One turn sends every row of this set to another row. A few are shown first. Where does it send the rows asked after them?
zuvod: [ -3  -2  25  -5 -29  -8  13   8   1  -1   9  -2   7   2 -20  -4 -15  12
   8 -15   7  16  -8  -3 -13 -17 -32   1   2  -3 -19  -8]
mugom: [ -7 -11  10  -4 -26  -7  14  10  -3  -8   0   7  14 -13  -7 -13 -23  10
   9  -5   6  15 -14  10  -4 -22 -19   2  18   2 -21   4]
piget: [ -1  -7   3   2 -23  -9  15   5   5   9   6  -1 -15  -6  -9  -8  -2  23
   8   4 -12   9  -8   4 -16  -5  -5  21  11  -1   1 -16]
vakup: [ 22  17  11 -15  -5  -1  20  13  10 -15   6  10  13   8  -6  -4  -8  17
  10 -11 -15   5  -9   3  -7   3   3   4  36  -1 -19 -14]
vodug: [  3  30  -3   4 -13  -1  15  -7  19  -1   1  -6  20 -17 -12   4  -8   6
  19  -3  -7   6  -1   4  -6 -11 -21   0  21  -1 -29  -8]
Topod: [ 23  16   8 -22 -21  -5  21   5   5  -2   1   7   9  -1  -8 -13  -7  19
  -5  -4 -15   7 -17  -2   6  -9   3  -8  36  -8 -17  -7]
geno: [  5  -3  12 -11 -22   0  16  13   7   8  16  -5 -15 -25  -5   1  -3   9
   3   9 -12   8  -3   3 -12  -1  -7  16  15   4   1 -18]
tek: [ -2  23   8 -15 -13  -8  12   6   5  -4  -3  -4   6  -5   9 -16 -11   7
   4  -2  -9   7 -27  12  -5  -2   0  -6  32   2 -27  -6]
voz: [ -3  32  14 -11 -14  -9   9   9  16  -2   7  -3  16   7   3   4 -13   2
  19 -13  -8   8 -14   3 -14   6  -7   4  15   1 -22 -13]
Tisos: [ 12  -3  16 -15 -22   3  11   8  15   7  17  -2 -11 -25  -1   2  -2   2
   2  10  -9   5  -6   5 -10  -4  -9  15  12   2   0 -20]
maza: [ -4  -2  21   0 -18   4   8  -6   1 -19   5   6  12 -10 -10 -16  -9   7
  11 -17   3   6  -8  16 -18 -18 -21   3  13  10 -26 -14]
big: [  2  27   5  -5  -3   8  19  -5  21   0  -1 -22   1  -9  -8  -7  -5  12
   4   3  -3  -1 -13  -1  -4 -14 -13   3  35   0 -35  -2]
Kinev: [ 15  -9   9  -9 -23  -1   5  -3  23   2  11   9  -6  -8   3  -3   0   1
   7   9  -4   2 -17   8  -7 -15  -8  20   9  -2   0 -18]
Gumo: [ 20  24  13 -17 -22  -5  20   8  14   0   9   7  17  13 -15   6  -9  14
  11 -16 -13   7  -4 -10  -3   0  -5   2  19  -9 -14 -15]
nisig: [ -7 -11  26 -10  -6  -1  16  23   4 -14   9  -5   5   2 -10  -1 -18  11
  13 -10   8  15  -7   5 -14  -9 -22  14  22   7 -22  -5]
pir: [ 18  -5  11   1 -12 -18  16  11  14 -22 -16  -6   0 -15 -21  -8   0 -10
  -1  -8  -6  -4  -5  -2  -9  -8 -12  12  25  17  -1  -1]
Pulos: [ -1  -4   7  -3 -23  -6  17  11   4   9  12  -5 -16 -15 -10  -4  -3  19
   4   6 -12   9  -4   5 -17   0  -6  18  13   2   1 -17]
mut: [ 10   3  13   2 -23 -24  14   9  19 -12 -13 -14  -2  -9 -23  -7  -2 -14
  -4  -9  -2  -1  -8 -10  -9 -11 -20   8  11  13  -1   0]
nilo: [ 18   0  14   0 -17 -19  16   8  16 -17 -13 -10   0  -8 -29  -5   3 -12
   0 -13  -6  -4  -2  -8 -10  -9 -18  11  17  14   1  -5]
Dezi: [  5  19   3 -16 -19 -10  19  17  15   0   3   6  22   4   0   8 -21   6
  18  -7  -9  10 -13  -4   1   1   1   8  24  -4 -14  -2]
Vabiz: [  4  -2  33 -18 -17  17  17   0  10 -11  13  -8   3   2 -23  -1  -5   7
   4 -18   3   0   0  -4  -7 -15 -21  13  22   5 -19 -18]
Dob: [ 19  -1  12   0 -22 -22  16   6  13 -14 -17  -8  -1 -16 -24 -12   0 -11
  -7  -7  -5  -4  -8  -8  -6 -13 -15   7  18  12   0   0]
dusig: [ 13  -3   8  -1 -20 -20  19  13  18 -14 -16 -11   1 -11 -24  -3  -4 -13
   0  -8  -4  -1  -6  -9  -2  -9 -14  13  20  14   1   3]
Loper: [  4  -3  17 -13 -36   9  15 -13   4  -5   3   4  12 -15 -20 -14 -10   6
   0 -14   2   0  -8   1   2 -28 -16   1  17   1 -19  -9]
potu: [ 28  12  13  -3   7 -10  17  11  13  -5   2  -1   9  -2 -12   4  -7  23
   8   3  -2  14  -7  -7 -12 -11 -24   0  28 -13 -26  -1]
Dun: [ 13  21  -2   5  -7  -8  17   3  15  -4   0   3  25 -18 -10  10 -12  11
  22  -1  -6  14  -1   2  -7 -10 -22   0  23  -5 -26  -1]
kefi: [ 11  -9   4  -1 -22  -5   6  -7  21   3   6  10  -8  -1  -1  -7   0  12
  12   6  -7   4 -17   9 -11 -14  -7  21   8  -2   1 -18]
Pafeb: [ 14  22  13 -10  -1   2  19   0  20   1   0 -20  -3  -2 -13  -7  -4  19
  -3   4  -1   2 -13  -9  -6 -16 -18   2  32  -8 -33  -2]
bev: [ 25  16   5   1  -3 -13  16   8  11  -1   3   5  20  -9 -13   9 -10  18
  14   0  -4  17  -2  -5  -7 -12 -26  -2  21 -14 -23  -1]
Kige: [ 16  -5  15 -14 -22   3   8   3  22   3  17   5  -7 -17   4   1  -1  -1
   5  11  -6   4 -13   8  -7  -9  -9  18  11   1  -1 -20]
balud: [ -1  30  -3   0 -13   4  18  -9  20   3  -2 -16  13 -17 -11  -3  -8   7
  11   1  -5   1  -8   0   0 -16 -15   3  27   0 -32  -3]
zarev: [  1 -11  18 -16 -15  17  19   1   6 -17   3   1  10 -12 -12 -11 -13   5
   5  -9   3  -1  -9   8   1 -21  -7  15  35  11 -23  -7]
Serel: [  4 -10   1   4 -23  -9  10  -2  13   5   5   5 -12   0  -5 -10  -1  19
  10   5  -9   5 -13   8 -14 -11  -5  22   9  -3   1 -17]
muved: [  0 -12  22 -22 -26   5  24  15   6   1   7  -6   7  -1 -20   1 -21  10
   2  -6   5   9  -8 -11   6 -20 -18  12  26  -1 -14   2]
fuzi: [ 10   0  13   5 -13 -20  15  14  20 -19 -14 -12  -2  -8 -20  -5  -2 -15
   3 -10  -3  -2  -6  -4 -12  -6 -17  15  17  18  -3  -1]
Ruvi: [ 11  -2  11   1 -17 -23  14  12  16 -17 -17 -11  -3 -15 -17 -12  -5 -13
  -4  -4  -2  -1 -12  -4  -8 -12 -15   9  19  16  -3   5]
lifo: [ 24  14  13  -9   5  -5  20   9  15   0   0 -10   1   0 -11  -3  -9  24
   0   6  -2   8 -14  -9  -6 -15 -18   1  34 -12 -29   2]
dizu: [ -1  31  11 -17 -30 -13  10   2  10  10   2  -6  11  -2   1  -5 -13   4
   5  -5  -7   8 -22  -3  -2  -4  -7  -8  15  -6 -21  -5]
rif: [ 14  28  19 -17 -15  -5  12  -2   5  -5   4  -3   1   4  -6 -18   1  15
  -3 -12 -14   4 -18   5 -11  -3  -6 -11  24  -3 -25 -19]
Rul: [ 16   2  17   2 -15 -21  11   7  14 -19 -14 -11  -3 -13 -21 -12   2 -12
  -4  -9  -4  -3  -8  -4 -16 -10 -17   7  14  16  -5  -4]

piget goes to Serel
big goes to Pafeb
voz goes to dizu
Now find these:
dusig goes to fuzi
nisig goes to zuvod

